[[ 0.54 -1.83 -0.43 -0.97  0.99  3.16 -5.24  0.92 -1.05]
 [-0.12 -1.03 -1.32  0.20  0.52  3.11 -6.36  1.47 -1.73]]
->
[[-1.05  0.92 -5.24  3.16  0.99 -0.97 -0.43 -1.83  0.54]
 [-1.73  1.47 -6.36  3.11  0.52  0.20 -1.32 -1.03 -0.12]]

[[ 2.63  3.07 -0.12  2.13 -0.44 -1.57  0.62]
 [ 1.58  2.02  2.92 -6.98 -2.78 -2.69 -1.10]]
->
[[ 0.62 -1.57 -0.44  2.13 -0.12  3.07  2.63]
 [-1.10 -2.69 -2.78 -6.98  2.92  2.02  1.58]]

[[ 3.91  3.34 -3.98 -5.93 -0.70  0.02 -2.82  0.59]
 [-0.32 -3.62 -2.09  5.76 -4.50 -6.30 -4.11  2.78]
 [-1.51  1.93 -3.96  6.01  0.95 -3.12 -1.54 -5.40]
 [ 1.50 -2.41  4.99  3.28  0.40  6.07  2.98  2.09]
 [ 3.30 -0.53 -6.92  5.24 -2.24 -2.08 -4.73  0.66]
 [ 1.58  0.60 -5.25 -3.72  1.87 -4.47  7.90  0.09]
 [ 0.65  5.87  0.38  0.17 -0.02  2.12  1.06  0.72]]
->
[[ 0.59 -2.82  0.02 -0.70 -5.93 -3.98  3.34  3.91]
 [ 2.78 -4.11 -6.30 -4.50  5.76 -2.09 -3.62 -0.32]
 [-5.40 -1.54 -3.12  0.95  6.01 -3.96  1.93 -1.51]
 [ 2.09  2.98  6.07  0.40  3.28  4.99 -2.41  1.50]
 [ 0.66 -4.73 -2.08 -2.24  5.24 -6.92 -0.53  3.30]
 [ 0.09  7.90 -4.47  1.87 -3.72 -5.25  0.60  1.58]
 [ 0.72  1.06  2.12 -0.02  0.17  0.38  5.87  0.65]]

[[-8.08  1.38  2.49  3.47  8.37  3.26 -1.05 -1.40 -2.81  0.96  7.56  0.35
   0.23 -4.04]
 [ 0.11 -0.62 -2.35 -2.30 -1.06 -2.58 -0.49 -0.27  6.57 -2.61  2.57  2.86
  -5.76  5.44]
 [ 3.29  2.28  1.39  0.55  1.91 -0.63  3.43 -4.67 -0.14  6.82 -4.46  2.14
  -6.40 -0.64]
 [ 2.58 -3.00  2.38 -4.37 -0.89 -1.20  1.44  0.05 -5.24 -2.49 -2.13  1.68
   6.22 -2.24]
 [-2.94 -1.25  2.83  2.11 -2.24 -0.09 -6.00 -0.77  0.56 -5.37  0.54 -4.39
   4.56 -0.07]
 [-4.43  4.02 -6.23 -1.62  6.15  3.46  2.11 -2.31  3.21  5.64  4.27  0.95
   2.30 -0.28]]
->
[[-4.04  0.23  0.35  7.56  0.96 -2.81 -1.40 -1.05  3.26  8.37  3.47  2.49
   1.38 -8.08]
 [ 5.44 -5.76  2.86  2.57 -2.61  6.57 -0.27 -0.49 -2.58 -1.06 -2.30 -2.35
  -0.62  0.11]
 [-0.64 -6.40  2.14 -4.46  6.82 -0.14 -4.67  3.43 -0.63  1.91  0.55  1.39
   2.28  3.29]
 [-2.24  6.22  1.68 -2.13 -2.49 -5.24  0.05  1.44 -1.20 -0.89 -4.37  2.38
  -3.00  2.58]
 [-0.07  4.56 -4.39  0.54 -5.37  0.56 -0.77 -6.00 -0.09 -2.24  2.11  2.83
  -1.25 -2.94]
 [-0.28  2.30  0.95  4.27  5.64  3.21 -2.31  2.11  3.46  6.15 -1.62 -6.23
   4.02 -4.43]]

[[ 4.77 -5.98 -0.50  3.93  2.35  7.67 -1.37 -0.41]
 [ 2.72 -3.20  4.53 -1.40  8.84 -2.29  2.00  2.02]
 [-8.31  3.93  1.10  3.05  0.93  0.00 -1.87  3.28]
 [ 5.28 -3.56  0.53 -2.07  7.35 -3.83  2.10 -5.28]
 [ 4.76 -6.64  0.64  0.68 -0.96  5.96  0.00  5.65]]
->
[[-0.41 -1.37  7.67  2.35  3.93 -0.50 -5.98  4.77]
 [ 2.02  2.00 -2.29  8.84 -1.40  4.53 -3.20  2.72]
 [ 3.28 -1.87  0.00  0.93  3.05  1.10  3.93 -8.31]
 [-5.28  2.10 -3.83  7.35 -2.07  0.53 -3.56  5.28]
 [ 5.65  0.00  5.96 -0.96  0.68  0.64 -6.64  4.76]]

[[-5.62  0.09 -6.61 -5.64 -1.24 -6.29 -7.04 -3.42 -6.92 -0.77 -3.95 -6.64]
 [ 5.63 -0.04  6.45  5.39  1.56  6.00  7.23  3.82  6.69  0.65  3.09  6.79]
 [ 2.97  0.37  4.47  3.10  1.79  3.77  4.64  1.37  5.23  0.77  0.88  5.07]]
->
[[-6.64 -3.95 -0.77 -6.92 -3.42 -7.04 -6.29 -1.24 -5.64 -6.61  0.09 -5.62]
 [ 6.79  3.09  0.65  6.69  3.82  7.23  6.00  1.56  5.39  6.45 -0.04  5.63]
 [ 5.07  0.88  0.77  5.23  1.37  4.64  3.77  1.79  3.10  4.47  0.37  2.97]]

[[-2.33  2.32 -7.24 -3.95 -3.42 -1.75  0.15  1.50]
 [ 0.81 -0.17  2.91  1.87  0.42  0.74  2.53  0.34]
 [-0.27 -1.57 -1.44  3.14 -2.47  0.18  2.32  0.91]
 [ 1.64  0.63  3.36 -1.65  2.99 -2.80  0.90  2.34]
 [ 1.32  3.68 -2.07 -3.30 -1.70  1.98  1.13 -1.15]]
->
[[ 1.50  0.15 -1.75 -3.42 -3.95 -7.24  2.32 -2.33]
 [ 0.34  2.53  0.74  0.42  1.87  2.91 -0.17  0.81]
 [ 0.91  2.32  0.18 -2.47  3.14 -1.44 -1.57 -0.27]
 [ 2.34  0.90 -2.80  2.99 -1.65  3.36  0.63  1.64]
 [-1.15  1.13  1.98 -1.70 -3.30 -2.07  3.68  1.32]]
